In the data rows, the value 128 means zero.
Every row has a hidden score from 0 to 20. What is each row's score? 10 is about the middle. The score is a weighted sum of the row's numbers plus the product of two more (or one squared), each taken from its middle value.
array([66, 47, 106, 4, 147, 199, 46, 252, 132, 59, 133, 194, 43, 221,
       71, 153, 187, 117, 210, 88, 163, 124, 46, 150]) 7
array([156, 148, 139, 137, 120, 101, 149, 112, 155, 143, 126, 110, 143, 118,
       150, 116, 107, 117, 86, 152, 108, 115, 145, 118]) 14
array([104, 104, 126, 72, 165, 158, 108, 165, 173, 131, 139, 156, 106, 164,
       115, 119, 147, 111, 97, 103, 125, 94, 99, 155]) 11
array([141, 145, 143, 145, 124, 109, 149, 103, 129, 133, 125, 110, 148, 102,
       147, 112, 115, 135, 107, 143, 176, 136, 148, 123]) 10
array([141, 194, 136, 142, 132, 126, 136, 100, 121, 137, 122, 114, 145, 121,
       111, 126, 127, 131, 135, 136, 122, 155, 132, 135]) 8
array([178, 179, 148, 169, 107, 85, 170, 121, 98, 105, 70, 83, 159, 91,
       176, 126, 81, 141, 141, 167, 125, 129, 159, 98]) 11
array([102, 123, 116, 108, 127, 149, 109, 135, 120, 129, 154, 144, 110, 150,
       97, 179, 154, 120, 130, 112, 152, 125, 106, 118]) 11
array([143, 151, 138, 159, 130, 112, 151, 107, 125, 121, 121, 124, 143, 110,
       135, 143, 114, 125, 108, 146, 135, 137, 143, 120]) 11
array([117, 125, 131, 125, 130, 132, 122, 128, 117, 131, 125, 142, 121, 127,
       124, 129, 143, 135, 131, 127, 123, 140, 126, 124]) 11
array([93, 93, 114, 79, 142, 169, 92, 172, 134, 105, 143, 161, 89, 173,
       95, 135, 168, 131, 145, 96, 141, 115, 88, 156]) 11
array([136, 139, 130, 144, 110, 114, 129, 146, 102, 83, 109, 99, 138, 125,
       154, 133, 108, 149, 162, 145, 143, 145, 146, 107]) 11
array([57, 40, 110, 50, 163, 214, 51, 162, 170, 163, 196, 214, 38, 202,
       36, 135, 217, 128, 132, 24, 130, 99, 42, 182]) 5
array([114, 117, 125, 107, 128, 139, 123, 147, 118, 101, 139, 142, 119, 137,
       100, 135, 141, 136, 141, 112, 138, 129, 112, 131]) 9
array([110, 115, 115, 135, 120, 139, 111, 146, 97, 88, 120, 142, 117, 122,
       117, 144, 140, 158, 169, 145, 142, 141, 121, 130]) 15
array([138, 140, 140, 127, 159, 124, 136, 93, 178, 194, 140, 125, 144, 119,
       129, 88, 110, 93, 61, 121, 103, 106, 130, 129]) 7
array([110, 106, 126, 116, 151, 150, 120, 109, 130, 165, 157, 151, 117, 121,
       117, 113, 154, 100, 89, 111, 110, 94, 110, 149]) 15
array([112, 111, 121, 109, 138, 147, 99, 127, 150, 146, 146, 149, 118, 154,
       126, 123, 153, 134, 123, 100, 152, 123, 116, 134]) 9
array([117, 131, 118, 117, 135, 131, 121, 162, 109, 99, 113, 129, 123, 140,
       138, 132, 131, 122, 133, 121, 140, 115, 108, 118]) 12
array([132, 128, 125, 135, 122, 126, 135, 109, 124, 107, 120, 123, 134, 125,
       131, 130, 129, 128, 137, 125, 132, 134, 133, 120]) 12
array([68, 58, 101, 76, 156, 190, 49, 171, 130, 136, 169, 195, 60, 192,
       80, 157, 200, 128, 160, 69, 154, 109, 63, 161]) 10
array([121, 119, 107, 117, 140, 135, 120, 143, 127, 124, 140, 139, 121, 141,
       124, 129, 137, 112, 129, 117, 126, 119, 117, 142]) 11
array([101, 95, 129, 110, 151, 160, 117, 114, 153, 166, 161, 160, 112, 145,
       116, 102, 155, 105, 96, 96, 116, 102, 96, 151]) 10
array([127, 125, 122, 117, 111, 133, 119, 166, 133, 97, 113, 122, 112, 134,
       133, 135, 124, 150, 160, 137, 127, 149, 127, 133]) 9
array([131, 131, 138, 128, 124, 126, 134, 123, 143, 121, 118, 123, 134, 128,
       133, 112, 116, 132, 99, 122, 126, 122, 125, 122]) 11
array([123, 117, 116, 132, 110, 122, 114, 100, 115, 112, 135, 125, 122, 109,
       123, 114, 134, 122, 175, 125, 97, 145, 121, 121]) 6
array([151, 154, 142, 149, 124, 107, 156, 106, 138, 146, 116, 102, 160, 102,
       154, 120, 107, 124, 101, 147, 104, 130, 150, 110]) 8
array([133, 128, 135, 139, 113, 114, 145, 115, 118, 99, 130, 113, 139, 106,
       145, 122, 117, 126, 125, 139, 255, 141, 148, 118]) 9
array([135, 134, 145, 121, 157, 127, 143, 104, 184, 178, 143, 126, 148, 131,
       115, 77, 120, 64, 42, 117, 105, 88, 115, 147]) 4
array([149, 149, 111, 131, 123, 126, 147, 131, 141, 160, 129, 109, 153, 117,
       133, 105, 113, 104, 118, 148, 113, 132, 146, 116]) 12
array([77, 65, 106, 44, 162, 192, 69, 198, 173, 114, 153, 198, 62, 199,
       54, 135, 195, 131, 170, 68, 139, 110, 62, 163]) 8
array([123, 124, 125, 120, 135, 136, 118, 117, 124, 147, 135, 135, 121, 127,
       116, 134, 138, 110, 115, 112, 120, 113, 128, 140]) 8
array([125, 131, 136, 132, 127, 132, 124, 163, 119, 100, 124, 136, 119, 137,
       118, 132, 123, 138, 148, 129, 141, 137, 123, 122]) 8
array([81, 66, 109, 87, 150, 184, 76, 173, 132, 111, 148, 179, 71, 176,
       73, 118, 171, 130, 159, 82, 147, 126, 74, 168]) 10
array([98, 99, 107, 102, 128, 153, 95, 160, 141, 149, 154, 161, 97, 157,
       102, 135, 159, 130, 131, 106, 139, 116, 98, 146]) 12
array([140, 127, 116, 138, 118, 129, 119, 144, 119, 111, 107, 152, 112, 128,
       132, 142, 128, 144, 167, 139, 121, 125, 127, 146]) 16
array([95, 107, 123, 98, 145, 148, 115, 151, 115, 116, 149, 147, 107, 151,
       105, 127, 154, 120, 140, 112, 123, 118, 90, 136]) 9
array([153, 153, 141, 143, 137, 107, 159, 93, 156, 160, 126, 103, 159, 90,
       154, 111, 102, 121, 77, 134, 105, 124, 160, 123]) 8
array([255, 255, 187, 255, 29, 0, 255, 21, 19, 88, 0, 0, 255, 0,
       255, 136, 0, 180, 99, 255, 65, 236, 255, 0]) 10
array([102, 104, 122, 103, 127, 150, 104, 157, 155, 150, 132, 154, 103, 155,
       104, 106, 156, 128, 114, 97, 148, 101, 101, 157]) 10
array([139, 125, 127, 129, 114, 116, 143, 122, 144, 95, 112, 115, 114, 131,
       124, 101, 124, 129, 127, 134, 145, 141, 136, 126]) 9
array([136, 128, 132, 123, 122, 135, 126, 121, 143, 158, 119, 123, 134, 124,
       150, 111, 134, 131, 117, 128, 142, 121, 131, 121]) 11
array([130, 144, 129, 146, 103, 112, 135, 145, 94, 90, 95, 106, 132, 120,
       147, 152, 120, 165, 186, 150, 132, 163, 152, 113]) 10
array([129, 130, 133, 128, 132, 126, 134, 128, 106, 102, 120, 117, 133, 126,
       144, 136, 117, 124, 106, 134, 137, 131, 139, 117]) 11
array([141, 138, 139, 115, 144, 118, 138, 112, 169, 158, 139, 118, 148, 134,
       137, 94, 122, 109, 94, 134, 123, 116, 135, 136]) 8
array([156, 160, 136, 154, 109, 102, 145, 114, 127, 124, 124, 99, 154, 102,
       164, 152, 87, 135, 106, 158, 123, 142, 152, 109]) 10
array([98, 107, 134, 128, 139, 160, 100, 162, 146, 116, 151, 160, 90, 159,
       114, 141, 144, 139, 159, 96, 126, 131, 87, 137]) 8
array([153, 145, 139, 168, 134, 122, 154, 99, 133, 133, 121, 99, 159, 107,
       145, 107, 106, 123, 113, 133, 112, 122, 157, 93]) 12
array([158, 155, 141, 141, 115, 88, 160, 84, 97, 146, 118, 98, 142, 81,
       152, 142, 99, 138, 104, 161, 100, 128, 173, 105]) 15
array([118, 111, 129, 121, 142, 138, 119, 133, 142, 121, 131, 136, 124, 138,
       121, 138, 142, 131, 115, 117, 105, 124, 126, 130]) 8
array([179, 175, 133, 137, 104, 92, 164, 153, 121, 67, 74, 87, 167, 118,
       186, 144, 78, 140, 151, 176, 125, 156, 174, 91]) 13
array([108, 117, 115, 114, 126, 144, 114, 144, 116, 126, 136, 147, 110, 135,
       129, 151, 127, 140, 146, 114, 132, 157, 113, 134]) 9
array([91, 99, 115, 80, 126, 172, 89, 172, 112, 104, 144, 167, 78, 175,
       80, 157, 166, 146, 179, 95, 136, 152, 43, 158]) 5
array([106, 102, 114, 107, 148, 146, 119, 147, 91, 119, 131, 161, 99, 125,
       114, 116, 149, 132, 166, 107, 136, 135, 107, 140]) 14
array([60, 61, 113, 61, 160, 190, 67, 166, 144, 141, 174, 197, 67, 186,
       60, 135, 194, 111, 161, 61, 143, 92, 66, 179]) 8
array([110, 107, 124, 104, 127, 143, 117, 142, 139, 109, 153, 141, 113, 144,
       106, 134, 146, 119, 176, 102, 130, 126, 109, 153]) 7
array([90, 83, 120, 85, 154, 162, 95, 152, 152, 153, 162, 174, 99, 169,
       94, 144, 165, 120, 105, 83, 168, 95, 89, 146]) 10
array([130, 136, 127, 135, 126, 124, 125, 127, 126, 137, 111, 125, 140, 138,
       143, 93, 112, 137, 112, 132, 106, 126, 133, 118]) 15
array([98, 99, 119, 102, 136, 148, 100, 148, 118, 143, 140, 154, 109, 151,
       102, 83, 151, 122, 126, 100, 145, 111, 108, 147]) 9
array([143, 141, 130, 155, 124, 110, 143, 104, 129, 130, 116, 112, 154, 112,
       152, 128, 116, 124, 121, 142, 136, 138, 137, 123]) 8
array([110, 113, 115, 141, 128, 138, 110, 125, 101, 40, 133, 142, 114, 124,
       115, 138, 147, 149, 150, 109, 122, 148, 112, 120]) 12
array([120, 119, 129, 129, 102, 131, 118, 145, 139, 116, 139, 133, 122, 128,
       124, 177, 126, 149, 161, 119, 139, 139, 126, 120]) 11
array([103, 96, 115, 98, 128, 162, 92, 168, 136, 112, 140, 159, 98, 143,
       93, 129, 162, 142, 160, 110, 148, 131, 92, 133]) 11
array([99, 98, 131, 105, 131, 156, 110, 104, 179, 190, 155, 160, 108, 145,
       88, 101, 163, 111, 98, 99, 125, 99, 107, 150]) 10
array([112, 114, 112, 102, 139, 148, 114, 147, 129, 116, 129, 147, 116, 139,
       119, 118, 149, 142, 120, 112, 122, 126, 100, 147]) 13
array([126, 121, 126, 128, 133, 133, 130, 129, 133, 143, 120, 130, 121, 135,
       122, 132, 132, 134, 138, 128, 127, 135, 119, 134]) 8
array([119, 118, 145, 134, 141, 126, 131, 101, 141, 165, 142, 133, 126, 126,
       128, 114, 132, 119, 112, 120, 124, 118, 130, 126]) 6
array([103, 118, 131, 91, 159, 154, 111, 141, 161, 142, 147, 147, 121, 153,
       108, 116, 139, 114, 122, 117, 139, 112, 115, 136]) 9
array([107, 93, 123, 115, 146, 151, 127, 144, 141, 169, 153, 135, 102, 142,
       120, 121, 163, 123, 76, 101, 124, 117, 96, 146]) 13
array([157, 157, 149, 152, 113, 100, 159, 94, 133, 131, 120, 104, 162, 92,
       162, 125, 107, 119, 67, 152, 121, 134, 158, 113]) 11
array([66, 71, 111, 97, 153, 187, 62, 155, 131, 138, 166, 182, 62, 169,
       83, 133, 188, 140, 172, 73, 144, 122, 69, 148]) 8
array([111, 95, 155, 100, 138, 159, 86, 182, 101, 116, 132, 155, 88, 165,
       101, 135, 156, 131, 174, 104, 155, 144, 105, 103]) 1
array([110, 107, 122, 117, 144, 156, 105, 117, 138, 158, 143, 142, 118, 139,
       107, 119, 141, 106, 120, 101, 137, 106, 104, 146]) 9
array([148, 138, 127, 125, 128, 121, 136, 92, 156, 140, 133, 119, 143, 119,
       128, 114, 124, 104, 99, 134, 124, 115, 133, 126]) 10
array([227, 219, 149, 208, 85, 36, 221, 93, 95, 79, 53, 37, 201, 61,
       219, 141, 34, 192, 147, 219, 116, 196, 220, 56]) 14
array([230, 235, 155, 255, 62, 14, 239, 36, 72, 108, 84, 18, 239, 4,
       232, 136, 27, 167, 112, 245, 130, 190, 241, 59]) 19
array([92, 96, 116, 100, 151, 164, 104, 148, 136, 129, 164, 160, 95, 155,
       130, 127, 163, 116, 127, 93, 136, 107, 90, 149]) 13
array([183, 182, 132, 178, 101, 78, 179, 115, 110, 104, 96, 72, 172, 83,
       171, 126, 79, 138, 120, 176, 120, 153, 181, 95]) 12
array([154, 152, 140, 139, 123, 100, 151, 97, 142, 117, 118, 102, 156, 106,
       129, 111, 99, 141, 108, 136, 65, 124, 145, 104]) 10
array([160, 161, 136, 161, 119, 90, 165, 87, 104, 133, 113, 94, 161, 89,
       158, 120, 97, 136, 111, 154, 116, 128, 165, 100]) 12
array([96, 114, 104, 110, 139, 156, 89, 129, 150, 156, 156, 150, 122, 154,
       109, 117, 158, 111, 118, 109, 135, 111, 106, 154]) 11
array([105, 105, 123, 106, 139, 150, 100, 160, 128, 105, 139, 156, 102, 152,
       143, 142, 160, 119, 197, 103, 136, 124, 100, 144]) 8
array([103, 103, 111, 106, 132, 149, 110, 158, 68, 110, 138, 161, 100, 149,
       85, 136, 148, 140, 179, 107, 138, 140, 105, 141]) 11
array([108, 109, 116, 102, 134, 138, 105, 144, 122, 113, 145, 148, 106, 153,
       110, 153, 141, 128, 142, 117, 139, 124, 101, 149]) 10
array([134, 134, 155, 138, 173, 126, 149, 49, 184, 240, 167, 125, 166, 108,
       132, 71, 122, 74, 25, 131, 76, 73, 138, 182]) 7
array([0, 0, 90, 6, 191, 255, 0, 174, 177, 204, 232, 255, 7, 239,
       0, 152, 255, 93, 103, 0, 159, 63, 0, 223]) 7
array([82, 89, 99, 110, 107, 168, 78, 165, 103, 68, 147, 168, 71, 154,
       85, 143, 173, 158, 198, 94, 159, 139, 109, 129]) 19
array([107, 112, 125, 105, 135, 144, 105, 144, 132, 117, 140, 152, 103, 154,
       92, 116, 161, 112, 146, 84, 137, 122, 96, 135]) 3
array([84, 87, 134, 123, 163, 162, 103, 90, 181, 216, 179, 177, 109, 135,
       92, 91, 170, 100, 81, 97, 127, 84, 101, 169]) 10
array([86, 85, 126, 104, 152, 167, 93, 136, 157, 155, 197, 171, 85, 165,
       70, 140, 165, 130, 96, 79, 134, 100, 81, 167]) 8
array([120, 132, 103, 132, 123, 126, 123, 156, 92, 97, 112, 127, 124, 108,
       125, 143, 113, 144, 170, 129, 136, 147, 120, 128]) 10
array([138, 132, 142, 132, 128, 117, 138, 127, 131, 144, 130, 120, 141, 119,
       132, 139, 125, 127, 124, 138, 115, 121, 123, 126]) 7
array([155, 141, 147, 140, 127, 100, 160, 100, 156, 186, 125, 109, 155, 104,
       148, 150, 100, 121, 103, 142, 86, 116, 149, 112]) 6
array([88, 87, 109, 89, 149, 178, 88, 177, 119, 135, 149, 167, 85, 168,
       93, 95, 166, 129, 153, 88, 135, 120, 79, 146]) 10
array([196, 187, 136, 182, 72, 69, 178, 118, 101, 80, 78, 70, 160, 85,
       164, 153, 69, 152, 125, 190, 126, 158, 189, 81]) 14
array([182, 192, 160, 184, 106, 71, 190, 80, 129, 144, 109, 77, 184, 71,
       177, 143, 71, 128, 26, 197, 86, 135, 177, 100]) 19
array([183, 183, 133, 171, 87, 73, 182, 122, 87, 64, 62, 72, 157, 74,
       195, 157, 70, 166, 144, 186, 129, 172, 177, 82]) 15
array([136, 127, 125, 139, 113, 119, 134, 131, 103, 130, 129, 120, 126, 109,
       128, 141, 121, 132, 137, 128, 130, 149, 138, 129]) 5
array([167, 168, 138, 156, 112, 87, 161, 143, 86, 83, 107, 87, 159, 98,
       169, 154, 86, 139, 146, 172, 128, 166, 161, 88]) 12
array([151, 143, 132, 141, 146, 111, 155, 91, 144, 152, 119, 109, 140, 117,
       173, 95, 106, 93, 88, 144, 113, 119, 147, 126]) 13
array([117, 128, 120, 102, 126, 144, 119, 137, 123, 130, 121, 138, 109, 135,
       120, 126, 137, 116, 170, 117, 127, 146, 107, 146]) 5
array([52, 51, 99, 54, 168, 206, 50, 201, 136, 121, 170, 210, 40, 201,
       48, 104, 208, 105, 168, 44, 150, 110, 51, 179]) 5
array([135, 136, 133, 152, 97, 117, 133, 141, 103, 100, 108, 114, 134, 120,
       125, 162, 115, 162, 135, 151, 130, 146, 152, 133]) 16
array([99, 101, 128, 95, 138, 155, 103, 120, 120, 150, 160, 161, 111, 146,
       114, 126, 153, 119, 125, 98, 127, 125, 113, 155]) 8
array([118, 131, 119, 102, 130, 139, 112, 164, 123, 101, 109, 138, 109, 148,
       112, 130, 136, 136, 172, 120, 129, 128, 110, 121]) 10
array([126, 150, 121, 116, 119, 138, 121, 147, 108, 99, 117, 129, 120, 132,
       114, 140, 127, 121, 141, 129, 125, 134, 117, 138]) 10
array([83, 74, 122, 100, 161, 171, 95, 117, 169, 193, 184, 174, 98, 162,
       91, 116, 178, 102, 116, 73, 125, 85, 89, 163]) 8
array([123, 143, 136, 148, 120, 106, 149, 108, 159, 144, 136, 110, 150, 108,
       152, 95, 113, 118, 94, 146, 117, 129, 138, 113]) 10
array([152, 159, 137, 142, 117, 105, 152, 138, 121, 103, 99, 103, 145, 129,
       157, 151, 85, 124, 149, 152, 109, 138, 148, 109]) 14
array([115, 115, 115, 123, 126, 147, 118, 149, 136, 115, 132, 138, 109, 141,
       109, 144, 137, 134, 140, 113, 119, 130, 108, 139]) 12
array([228, 224, 153, 244, 77, 19, 226, 39, 85, 92, 78, 25, 221, 13,
       231, 152, 23, 145, 112, 234, 112, 184, 231, 137]) 8
array([101, 98, 92, 39, 125, 173, 80, 255, 135, 48, 89, 166, 65, 197,
       98, 151, 159, 144, 242, 110, 162, 147, 87, 134]) 12
array([124, 129, 123, 127, 118, 131, 126, 132, 124, 138, 140, 132, 130, 127,
       123, 135, 126, 133, 147, 149, 108, 136, 131, 131]) 12
array([136, 143, 125, 138, 127, 117, 146, 124, 115, 122, 125, 115, 137, 125,
       139, 135, 115, 135, 133, 147, 128, 141, 140, 126]) 11
array([169, 173, 134, 163, 100, 93, 152, 110, 141, 130, 123, 96, 157, 104,
       168, 111, 89, 134, 102, 84, 106, 140, 164, 102]) 4
array([149, 143, 131, 149, 112, 110, 148, 131, 101, 99, 98, 106, 142, 112,
       151, 132, 110, 145, 158, 165, 125, 154, 152, 110]) 11
array([85, 90, 108, 95, 154, 163, 99, 145, 141, 146, 151, 164, 96, 155,
       87, 123, 171, 113, 132, 85, 129, 111, 92, 154]) 7
array([144, 141, 132, 156, 116, 110, 138, 118, 150, 106, 120, 111, 140, 111,
       148, 136, 112, 133, 135, 173, 140, 136, 156, 155]) 12
array([152, 154, 132, 146, 119, 111, 143, 108, 124, 140, 111, 109, 144, 117,
       149, 53, 111, 134, 113, 155, 120, 128, 143, 111]) 17
array([135, 126, 135, 142, 133, 124, 127, 93, 133, 147, 156, 126, 133, 125,
       145, 251, 125, 110, 99, 118, 111, 114, 130, 131]) 8
array([90, 95, 117, 84, 137, 168, 83, 200, 118, 102, 137, 163, 61, 183,
       89, 140, 167, 138, 183, 101, 149, 121, 92, 139]) 11
array([98, 102, 110, 106, 127, 155, 109, 146, 100, 110, 135, 154, 96, 148,
       104, 149, 153, 119, 163, 108, 140, 116, 109, 141]) 17
array([71, 70, 104, 72, 148, 184, 66, 188, 134, 121, 157, 187, 73, 177,
       70, 135, 186, 140, 171, 83, 159, 113, 69, 125]) 12
array([142, 150, 139, 162, 123, 96, 154, 111, 115, 119, 117, 102, 146, 103,
       164, 124, 112, 144, 97, 144, 114, 128, 147, 115]) 13
array([121, 113, 136, 149, 149, 127, 138, 67, 151, 198, 149, 123, 139, 104,
       123, 114, 138, 101, 79, 117, 104, 105, 132, 133]) 6
array([163, 163, 149, 147, 115, 93, 163, 106, 119, 120, 103, 100, 157, 100,
       150, 129, 92, 138, 117, 155, 120, 134, 154, 113]) 9
array([127, 136, 125, 125, 133, 125, 122, 116, 130, 130, 126, 134, 129, 128,
       116, 131, 130, 122, 123, 133, 129, 129, 119, 142]) 9
array([99, 96, 116, 78, 150, 171, 83, 171, 164, 154, 143, 170, 95, 166,
       85, 127, 164, 125, 128, 83, 145, 111, 92, 161]) 6
array([132, 142, 123, 125, 120, 124, 131, 158, 132, 84, 105, 124, 121, 123,
       121, 135, 123, 142, 167, 133, 127, 151, 123, 109]) 8
array([148, 146, 134, 152, 128, 115, 147, 115, 114, 114, 128, 105, 143, 109,
       137, 138, 103, 125, 134, 152, 112, 135, 152, 111]) 10
array([84, 80, 123, 62, 178, 181, 82, 131, 174, 194, 178, 182, 96, 190,
       81, 117, 170, 91, 92, 81, 126, 77, 73, 173]) 9
array([112, 102, 101, 65, 122, 159, 78, 246, 128, 20, 92, 150, 72, 192,
       106, 173, 143, 158, 243, 120, 171, 159, 84, 130]) 9
array([98, 94, 117, 97, 159, 161, 90, 135, 173, 119, 164, 161, 101, 153,
       86, 112, 169, 89, 87, 94, 145, 99, 103, 155]) 9
array([143, 114, 138, 138, 147, 130, 132, 81, 155, 192, 161, 131, 141, 121,
       131, 116, 137, 97, 84, 121, 112, 87, 150, 135]) 10
array([120, 113, 115, 114, 130, 142, 113, 154, 137, 95, 130, 139, 84, 143,
       114, 126, 138, 139, 157, 110, 147, 121, 117, 131]) 13
array([124, 125, 124, 126, 136, 107, 122, 129, 115, 139, 120, 131, 116, 137,
       124, 125, 135, 134, 152, 123, 135, 138, 123, 130]) 7
array([114, 136, 120, 134, 125, 145, 111, 140, 97, 114, 132, 135, 114, 127,
       120, 143, 127, 127, 156, 119, 138, 139, 114, 142]) 9
array([174, 199, 160, 194, 126, 71, 195, 40, 159, 170, 110, 69, 205, 64,
       183, 100, 74, 117, 49, 177, 93, 134, 191, 110]) 8
array([136, 136, 137, 144, 123, 115, 139, 128, 112, 132, 120, 115, 139, 107,
       142, 132, 108, 131, 157, 144, 135, 134, 140, 115]) 7
array([122, 110, 139, 107, 136, 145, 123, 126, 163, 146, 139, 142, 123, 131,
       120, 111, 136, 116, 91, 105, 120, 103, 118, 146]) 8
array([153, 147, 136, 161, 113, 100, 143, 100, 123, 116, 137, 101, 156, 99,
       170, 126, 109, 126, 96, 148, 118, 128, 154, 117]) 12
array([144, 137, 135, 129, 129, 115, 145, 121, 118, 104, 111, 114, 146, 124,
       131, 125, 112, 105, 112, 144, 119, 140, 146, 118]) 7
array([135, 135, 128, 141, 120, 133, 128, 119, 112, 133, 130, 135, 131, 134,
       113, 120, 129, 116, 117, 125, 138, 125, 119, 138]) 10
array([170, 165, 145, 168, 104, 94, 172, 86, 120, 141, 104, 86, 170, 82,
       173, 133, 94, 126, 120, 161, 94, 143, 175, 103]) 8
array([97, 110, 125, 124, 144, 157, 107, 128, 135, 118, 197, 150, 123, 155,
       99, 138, 154, 117, 140, 100, 122, 119, 110, 141]) 10
array([98, 102, 113, 132, 127, 141, 99, 117, 124, 137, 147, 145, 101, 132,
       114, 134, 158, 135, 172, 111, 132, 131, 114, 139]) 8
array([132, 135, 128, 128, 119, 120, 128, 125, 112, 120, 119, 118, 136, 125,
       131, 137, 121, 128, 144, 129, 121, 127, 129, 110]) 9
array([155, 155, 129, 154, 102, 99, 155, 102, 120, 132, 111, 105, 157, 100,
       166, 125, 99, 131, 116, 161, 114, 142, 147, 121]) 12
array([69, 76, 112, 88, 147, 178, 78, 174, 133, 124, 165, 177, 76, 177,
       89, 143, 181, 116, 146, 73, 150, 104, 85, 149]) 10
array([132, 134, 135, 136, 136, 119, 145, 122, 130, 128, 115, 129, 143, 127,
       117, 143, 117, 131, 123, 142, 112, 123, 135, 133]) 12
array([178, 178, 131, 176, 124, 79, 178, 64, 121, 144, 108, 76, 187, 76,
       181, 121, 76, 74, 73, 168, 109, 138, 177, 89]) 9
array([135, 141, 122, 161, 95, 109, 140, 93, 120, 109, 132, 112, 145, 98,
       144, 113, 116, 137, 115, 136, 118, 131, 144, 108]) 15
array([122, 119, 120, 123, 128, 135, 127, 135, 123, 115, 129, 139, 118, 128,
       117, 120, 148, 138, 142, 117, 128, 131, 125, 128]) 11
